In the rows, zero is written as 128.
Rotation paths and how fast each direction turns (degrees a step):
Each turn is a multiple of 5 degrees from 10 to 175, or 0.
Each row of a path follows its step; steps can be skipped.
path 1
step 0: [129 132 124 133 127 136 128 126 144 130 124 123 126 118 135 123 128 116
 119 124 121 129 129 134 131 131 125 131 130 129 129 118 122 125 135 123
 121 131 133 124 133 116 129 133 128 135 124]
step 1: [136 121 122 126 131 128 125 135 131 127 124 120 131 127 131 124 120 125
 120 136 124 133 134 135 133 127 127 124 126 133 137 123 118 142 130 121
 120 127 126 121 126 134 118 125 128 137 134]
step 2: [130 129 121 128 123 123 125 126 122 126 135 118 123 130 130 125 134 130
 127 124 120 126 123 126 135 113 119 128 123 126 131 125 128 134 140 130
 129 134 126 124 121 140 120 130 126 138 128]
step 3: [122 141 118 126 122 136 130 127 130 129 136 127 130 128 131 122 125 136
 130 129 131 135 119 126 139 134 130 123 126 126 126 129 139 131 130 128
 126 131 139 123 119 132 126 135 124 135 128]
step 4: [120 142 127 124 120 124 126 130 133 128 124 123 134 118 126 128 126 135
 126 137 129 133 134 128 136 127 127 131 121 135 127 131 124 135 127 141
 130 131 133 123 125 116 131 124 135 130 126]
step 5: [134 133 129 132 121 126 132 136 136 128 125 121 129 128 139 130 132 135
 129 122 133 119 136 140 128 119 127 130 126 126 130 131 125 138 123 127
 125 126 129 127 123 116 134 137 131 135 133]
step 6: [127 128 121 133 137 132 132 128 133 128 125 124 129 124 135 133 135 128
 142 125 128 126 129 140 139 117 128 114 131 137 131 125 124 125 126 124
 127 125 124 121 120 128 125 124 126 129 133]
step 7: [130 131 127 130 129 132 130 119 134 125 139 128 127 116 142 125 136 120
 125 133 123 130 129 131 131 125 129 125 121 124 127 124 123 116 132 129
 125 126 129 114 129 128 119 130 129 134 124]
step 8: [128 129 116 124 136 129 127 131 122 121 133 123 128 120 136 123 120 125
 117 129 133 133 126 131 123 136 127 129 131 123 125 124 120 137 133 128
 121 125 134 120 123 123 123 125 126 140 133]
step 9: [130 138 132 129 124 122 122 132 120 121 120 115 125 130 126 122 132 128
 125 127 125 129 119 125 130 124 127 122 125 125 138 128 121 139 138 127
 131 132 130 121 117 125 126 121 122 132 129]
step 10: [129 147 127 135 127 137 121 125 124 127 133 124 128 129 132 124 122 142
 133 126 123 121 125 133 137 123 128 130 127 125 138 122 138 130 127 124
 125 138 130 126 126 125 126 132 125 132 124]
step 11: [114 130 124 132 127 131 131 125 138 130 126 119 129 124 131 126 125 127
 134 133 126 124 134 133 139 135 128 133 122 135 126 128 133 133 119 137
 123 138 132 123 124 122 125 123 123 135 124]
[132 128 131 128 125 130 129 129 130 129 129 129 128 131 131 126 127 129
 128 130 129 128 128 128 127 130 131 126 126 125 129 129 129 129 127 126
 127 127 129 127 128 129 127 131 127 128 128]
160
[129 129 128 128 126 130 127 130 131 126 128 128 127 125 125 127 128 127
 125 127 130 129 127 127 126 130 129 127 128 128 125 128 128 131 129 128
 127 126 126 129 129 125 129 126 130 129 127]
90
[126 126 125 128 129 128 128 128 128 129 126 128 126 127 128 128 126 128
 130 126 128 131 126 130 129 129 131 128 127 127 129 132 129 128 127 126
 126 126 130 129 130 128 131 126 125 131 128]
140
[128 128 130 126 130 130 128 125 130 127 132 128 128 127 128 128 129 128
 130 128 128 128 126 128 130 129 127 128 129 129 130 128 134 126 129 130
 127 126 126 129 126 128 129 126 128 129 126]
95
